The rows below fall into families. The same turns and mirrors carry the whole set onto itself and the rows of a family onto each other. For each named row, which other rows are in its family? Write them in the order they are listed.
These 16 rows form 4 families of 4 rows each.
k_239: -3.50	-0.59	-0.25	-0.51	-1.84	-0.65	-4.40	0.23	-0.83
k_783: -0.06	-0.84	0.41	-1.33	2.44	1.97	-0.07	-0.01	0.24
k_911: -2.99	0.23	-0.49	2.97	-1.40	-2.44	-1.73	-0.71	-1.26
k_406: -2.31	1.34	-1.48	2.15	-1.30	-2.85	-2.65	-0.54	-0.62
k_157: -3.69	-1.63	-0.19	-0.27	-2.84	-0.98	-3.27	-0.52	-0.15
k_62: -2.80	-0.67	-0.33	0.83	-2.19	-2.39	0.57	-1.59	-3.10
k_874: -0.73	-1.24	0.46	-3.78	0.90	0.36	-0.49	0.02	1.40
k_899: -2.33	0.27	-1.85	1.22	-1.53	-0.44	-4.26	-0.46	-0.03
k_53: -1.35	-1.88	1.53	-2.97	1.36	1.05	-0.12	0.22	0.29
k_545: -1.84	0.86	0.86	-1.03	2.75	-1.44	1.07	-0.16	-2.62
k_347: -0.93	0.53	-0.92	-2.12	0.44	-3.07	2.00	-1.67	0.41
k_375: -3.12	-1.36	-0.76	2.20	-2.09	-0.01	-2.85	-1.03	-0.46
k_497: 0.35	-1.26	-0.43	-1.84	1.09	1.07	0.60	-0.94	1.88
k_632: 1.24	0.32	0.21	-1.21	1.89	0.10	1.38	0.13	-1.25
k_600: -1.55	2.24	-2.00	-0.82	-0.97	-2.86	-2.05	-0.36	-2.74
k_582: 1.38	-0.26	-0.23	-1.37	0.76	-0.51	2.16	-0.68	-0.09

Which other rows belong to the same family as k_497? k_783, k_899, k_375
Which other rows belong to the same family as k_239? k_157, k_874, k_53
Which other rows belong to the same family as k_600? k_62, k_545, k_347

The rows below fall into families. The same turns and mirrors carry the whole set onto itself and the rows of a family onto each other. For each named row, which other rows are in its family? Write them in the order they are listed.
These 32 rows form 4 families of 8 rows each.
k_772: 1.28	0.00	1.20	1.36	0.81	-3.75	-1.14	0.12	1.68	-0.74	-1.79	1.07	-2.02	0.65	-0.47
k_447: -0.07	-0.59	-0.48	0.73	-2.33	-0.23	0.90	-0.40	3.05	0.05	-0.85	-0.23	1.33	1.28	-0.70
k_4: 1.07	0.44	-1.40	-0.56	-2.12	-3.27	-1.37	1.24	2.19	1.23	2.10	5.02	-0.95	0.10	1.00
k_384: -1.23	4.49	-0.28	-0.88	-2.18	-1.51	-0.63	2.28	0.84	1.85	4.77	1.42	1.83	0.08	0.20
k_3: 0.54	3.00	-0.79	0.16	-1.11	-3.90	-1.06	2.58	-2.03	0.44	3.82	-0.21	-3.16	0.43	1.30
k_56: -0.69	0.61	0.22	0.46	-0.38	-2.10	0.25	-1.46	3.54	0.00	-1.76	0.81	2.09	1.44	0.69
k_646: -0.17	3.31	-0.87	1.32	-1.38	-3.02	-2.36	3.01	-1.52	1.51	4.81	-0.27	-1.33	0.94	1.02
k_282: 1.23	0.75	-1.90	1.06	0.53	-3.40	-1.12	-0.18	0.39	-1.09	-1.57	-0.33	-2.86	1.05	0.84
k_349: -2.48	2.13	0.02	-1.31	1.28	-0.14	1.04	2.99	1.61	-1.12	1.34	-0.51	-0.64	2.22	-0.31
k_371: 0.39	1.27	0.45	0.20	-1.45	-0.82	1.06	-0.80	3.63	2.81	-1.33	1.04	1.53	0.87	-1.37
k_120: -0.94	3.24	-0.28	-0.92	-1.24	-1.25	0.70	1.57	0.70	4.70	3.56	1.16	2.34	1.87	0.55
k_732: 0.59	0.04	-0.85	2.13	0.69	-2.69	-0.03	-0.33	1.68	-1.27	-1.87	1.36	-2.24	0.95	0.61
k_506: 1.85	3.34	-1.36	2.91	-2.35	-5.66	-1.02	-0.51	0.94	3.04	1.40	1.20	0.50	0.73	-0.19
k_959: 1.64	1.63	-0.90	1.46	-1.31	-5.12	-3.55	-0.61	0.71	2.75	1.27	2.24	1.60	0.87	1.64
k_738: 2.89	0.09	-0.59	0.13	1.49	-1.75	-1.13	0.24	0.99	0.07	-1.96	1.27	-1.91	-0.20	0.82
k_722: 1.93	0.22	0.21	2.51	-2.65	-4.83	-0.93	-0.27	1.19	3.53	1.60	1.31	1.70	1.56	0.78
k_345: -1.71	1.36	1.53	-0.47	0.93	0.10	0.84	3.31	0.74	-0.11	1.51	-1.42	-2.01	1.66	0.20
k_653: 0.58	3.75	1.43	0.90	2.00	-2.66	1.13	0.67	-0.62	-0.04	0.43	-2.72	0.26	0.39	1.23
k_557: -0.02	5.13	0.00	1.11	1.33	-3.61	0.42	0.96	1.03	1.80	0.31	-2.96	0.47	1.94	-0.23
k_841: -0.94	0.97	0.92	-2.37	-0.35	1.01	0.92	2.29	0.67	0.18	1.20	-0.48	-2.07	0.49	0.11
k_635: 1.74	2.90	-0.34	0.18	-0.75	-4.77	-1.46	3.98	-0.09	2.45	4.20	-0.36	-1.54	1.53	1.50
k_787: 0.71	0.18	-1.37	0.09	-2.33	-2.10	-0.93	0.12	1.22	2.11	2.31	4.68	-0.18	0.15	2.81
k_807: -0.17	3.08	-1.15	-0.19	0.55	-3.19	-2.83	3.92	-1.16	1.56	4.39	0.94	-1.17	1.55	0.62
k_719: 1.64	2.35	-1.94	2.37	-2.94	-4.31	-2.28	-0.31	2.34	2.91	1.39	2.05	1.00	0.38	1.19
k_875: -0.71	4.52	-0.81	0.82	-0.86	-1.95	1.87	1.64	-0.40	2.31	4.46	0.95	2.37	1.09	0.48
k_130: 1.53	0.74	-2.92	0.10	-1.42	-1.07	-0.48	1.17	1.03	2.42	2.08	4.82	0.26	0.39	0.23
k_403: 0.32	-1.17	-2.21	-1.08	-1.96	-0.96	-0.95	0.45	0.02	1.69	1.79	3.72	-1.08	1.06	1.63
k_369: -0.21	2.16	-0.96	-1.53	-0.38	-0.18	0.32	3.92	1.73	-0.97	1.63	-1.99	-1.95	1.07	0.01
k_763: -0.49	4.68	0.54	1.86	2.19	-1.44	-0.16	1.89	0.73	0.50	0.26	-2.67	-0.42	1.32	-0.88
k_75: -0.48	4.60	-0.02	-0.24	-0.81	-1.08	-0.98	2.31	0.08	3.84	4.38	0.64	1.89	0.54	1.34
k_312: -1.19	4.11	2.25	1.21	0.79	-2.05	-0.24	1.15	0.47	-0.15	1.02	-2.73	0.88	0.60	-1.20
k_784: 0.30	0.40	0.60	0.44	-0.69	-1.32	0.79	-0.16	4.70	1.24	-2.04	0.87	0.47	1.15	0.44

Which other rows belong to the same family as k_732? k_646, k_345, k_787, k_719, k_763, k_75, k_784
Which other rows belong to the same family as k_369? k_447, k_738, k_722, k_653, k_635, k_875, k_130
Which other rows belong to the same family as k_807? k_772, k_4, k_384, k_56, k_349, k_959, k_312

